Look-ups in named tables: a row name and a column name give one cell, copied from the table.

Table vif
,lasalod,kuluz,det,tek,mozugi,vov,kidosa,sulog,papot,zelete
mis,33.9,-44.2,-28.2,3.5,-30.2,-87.9,-53.8,-30.3,-59.5,-54.0
tepeza,56.3,-16.3,-36.9,-55.3,-33.3,48.2,-16.5,-71.5,25.3,-23.8
lupat,37.2,-25.5,-25.2,5.8,-32.6,-11.4,-48.4,-55.6,-8.2,-41.8
lume,83.6,-31.1,-37.3,-45.6,-33.2,-5.3,-28.9,-65.0,-10.8,-40.0
nar,-90.7,-11.3,-12.9,20.7,-26.7,-3.1,-31.5,-18.2,-4.7,-15.9
dukadif,76.0,-37.7,-26.2,19.6,-35.6,-51.2,-60.7,-57.1,-30.9,-59.1
von,-76.8,-8.5,-17.6,6.2,-26.4,3.9,-28.2,-28.6,5.8,-11.5
rogime,-77.5,-22.6,-11.1,40.2,-27.1,-48.4,-56.2,-10.3,-34.8,-29.7
melami,77.7,-28.9,-40.2,-59.6,-33.1,6.3,-23.0,-65.2,-4.2,-36.7
bav,-25.6,-8.5,-23.9,-14.2,-29.9,41.5,-25.8,-49.3,19.4,-15.0
gizuni,-69.5,6.7,-11.6,-7.1,-29.6,86.5,-18.5,-49.2,49.4,2.4
kizezi,52.6,-16.2,-37.3,-59.0,-32.9,49.5,-1.7,-70.6,23.1,-14.9

tek of rogime is 40.2
vov of lupat is -11.4
tek of nar is 20.7
lasalod of lupat is 37.2
det of bav is -23.9
zelete of lupat is -41.8
kuluz of nar is -11.3
zelete of rogime is -29.7
tek of gizuni is -7.1
mozugi of dukadif is -35.6
sulog of mis is -30.3
det of nar is -12.9
Row with the largest papot: gizuni

Table liguge
	dasi	rodegut	ribute	vododot	palev
gez	0.60	0.24	0.09	0.22	0.65
kipitug	0.19	0.65	0.68	0.57	0.13
kiloket	0.58	0.25	0.12	0.23	0.63
varal	0.50	0.30	0.24	0.26	0.57
ludep	0.38	0.40	0.40	0.38	0.39
mizeluk	0.14	0.68	0.76	0.60	0.09

kipitug, dasi: 0.19
mizeluk, ribute: 0.76
gez, dasi: 0.60
varal, vododot: 0.26
kipitug, palev: 0.13
kiloket, ribute: 0.12
mizeluk, dasi: 0.14
kipitug, ribute: 0.68
kipitug, vododot: 0.57
varal, rodegut: 0.30
ludep, palev: 0.39
gez, palev: 0.65

rafugo =
cols = tum, doni, sud, zoseb, kegasi, pegavog, vasobam, vabor, muk
velezo: [6.7, -6.4, 6.8, 6.8, 6.7, 6.8, 6.7, -5.9, -6.3]
zak: [0.3, 2.4, 0.3, 0.3, 0.3, 0.3, 0.3, 2.4, 2.4]
netalar: [-0.3, 1.8, -0.3, -0.3, -0.3, -0.3, -0.3, 1.7, 1.8]
pof: [0.1, 1.9, 0.2, 0.1, 0.1, 0.1, 0.1, 2.0, 1.9]
mizugo: [0.4, 1.5, 0.4, 0.4, 0.4, 0.4, 0.4, 1.5, 1.5]

What is the sud of pof in rafugo?
0.2
What is the muk of pof in rafugo?
1.9
What is the tum of pof in rafugo?
0.1
What is the sud of zak in rafugo?
0.3
What is the doni of zak in rafugo?
2.4
What is the vabor of velezo in rafugo?
-5.9
What is the muk of mizugo in rafugo?
1.5
What is the vasobam of netalar in rafugo?
-0.3
What is the tum of mizugo in rafugo?
0.4
What is the vabor of pof in rafugo?
2.0
What is the vabor of netalar in rafugo?
1.7
What is the kegasi of zak in rafugo?
0.3
What is the tum of zak in rafugo?
0.3
What is the pegavog of zak in rafugo?
0.3
What is the pegavog of netalar in rafugo?
-0.3
Row with the largest tum: velezo

pok =
	buk	loreloz	fud	kudev	borimo	domebud	sigaped	bem	dukizak	fune
nuf	29.447	27.754	-42.752	79.287	22.560	23.384	29.478	41.977	48.556	35.708
bagifiz	54.064	41.653	27.409	8.598	61.723	15.333	49.466	56.740	41.913	16.175
timupe	34.795	15.473	49.249	-18.817	37.627	26.161	20.442	28.242	24.456	22.031
posasad	-15.330	-23.639	13.205	-96.553	-15.100	75.261	-22.273	-25.288	-28.082	80.384
mup	-26.846	54.307	-2.330	74.176	-17.481	50.031	-25.661	8.855	16.314	67.358

buk of posasad: -15.330
bem of mup: 8.855
borimo of bagifiz: 61.723
domebud of nuf: 23.384
loreloz of timupe: 15.473
buk of nuf: 29.447
borimo of timupe: 37.627
fune of nuf: 35.708
fud of posasad: 13.205
sigaped of mup: -25.661
fud of timupe: 49.249
buk of timupe: 34.795
bem of posasad: -25.288
sigaped of timupe: 20.442

movug =
,lipuv,bufav,dapem,lorok,nad
ler,124,80,161,161,145
vezagu,101,80,132,132,145
votu,132,74,160,160,189
bas,101,80,121,121,112
linidut,180,61,237,237,241
nir,101,72,132,132,145

lorok of votu: 160
nad of ler: 145
bufav of nir: 72
lorok of vezagu: 132
dapem of linidut: 237
nad of vezagu: 145
nad of bas: 112
lorok of nir: 132
lipuv of bas: 101
dapem of ler: 161
bufav of ler: 80
lorok of bas: 121
bufav of linidut: 61
bufav of votu: 74
dapem of bas: 121
lorok of linidut: 237
lorok of ler: 161
dapem of vezagu: 132
dapem of nir: 132
nad of linidut: 241
Which row has the largest dapem? linidut

sal =
columns: feg, dat, fip, fikal, tapofi, galo, bis, sop
zuk: [121, 93, 93, 124, 93, 93, 127, 125]
zela: [114, 87, 86, 119, 85, 86, 124, 122]
nitalo: [147, 142, 139, 148, 136, 138, 147, 148]
ketip: [149, 134, 132, 148, 128, 130, 148, 149]
fifi: [121, 116, 116, 124, 116, 116, 125, 125]
ged: [127, 112, 112, 126, 112, 112, 128, 127]
sekelil: [77, 186, 190, 66, 194, 192, 60, 63]
lak: [138, 143, 140, 142, 137, 139, 143, 143]
zes: [118, 117, 119, 115, 121, 120, 113, 114]
todufig: [118, 109, 110, 119, 111, 110, 120, 119]
pek: [119, 124, 124, 120, 125, 124, 120, 120]

fip of lak = 140
fip of ketip = 132
bis of zela = 124
galo of todufig = 110
galo of fifi = 116
dat of sekelil = 186
fikal of nitalo = 148
bis of ged = 128
bis of fifi = 125

Table fepas
	dasab	tol	loto	rupe	niner	nitili	lazado	zupum	zatoso
furumut	187	131	142	181	183	155	130	194	197
rerezar	173	133	146	178	158	175	141	169	199
rok	165	98	163	194	150	169	159	118	207
zuvodem	187	134	155	183	198	139	140	189	185
ziz	184	55	199	226	221	90	173	94	192
kiba	206	104	153	202	234	104	124	200	195
lanafa	215	85	110	204	207	143	82	231	241
gupevu	165	60	170	210	151	161	163	87	221
fefup	170	160	164	169	171	161	162	169	168
mam	186	110	179	199	214	111	160	151	176
kotiba	169	156	159	169	165	167	157	169	175
buluku	187	133	162	185	202	131	144	182	179
dur	201	105	166	202	234	100	138	182	185
boferu	180	108	131	186	155	182	123	173	222

What is the nitili of lanafa in fepas? 143
What is the dasab of lanafa in fepas? 215
What is the niner of kotiba in fepas? 165
What is the niner of buluku in fepas? 202
What is the loto of dur in fepas? 166
What is the tol of mam in fepas? 110
What is the zupum of rok in fepas? 118
What is the rupe of kiba in fepas? 202
What is the lazado of zuvodem in fepas? 140
What is the dasab of ziz in fepas? 184
What is the tol of buluku in fepas? 133
What is the nitili of kiba in fepas? 104
What is the lazado of lanafa in fepas? 82
Which row has the largest nitili? boferu

fala.tsv
	dup	rasuzot	gilar	mufur	tid	deda
vanir	122	230	30	205	72	171
dezes	197	103	55	105	145	107
vad	135	88	79	106	133	113
ruvus	89	59	41	132	118	98
zigim	169	46	65	106	153	122
nopi	49	172	79	166	113	120
kilu	115	241	20	238	60	178
dena	146	141	137	112	131	132
riz	51	47	80	142	118	54

What is the deda of kilu in fala?
178
What is the mufur of vad in fala?
106
What is the gilar of ruvus in fala?
41
What is the dup of dezes in fala?
197
What is the deda of dezes in fala?
107
What is the dup of kilu in fala?
115
What is the dup of nopi in fala?
49
What is the rasuzot of zigim in fala?
46
What is the gilar of nopi in fala?
79
What is the tid of dena in fala?
131
What is the rasuzot of dezes in fala?
103
What is the dup of riz in fala?
51
What is the dup of vad in fala?
135
What is the deda of vad in fala?
113
What is the rasuzot of ruvus in fala?
59
What is the gilar of kilu in fala?
20
What is the dup of dena in fala?
146
What is the rasuzot of dena in fala?
141
What is the gilar of dena in fala?
137

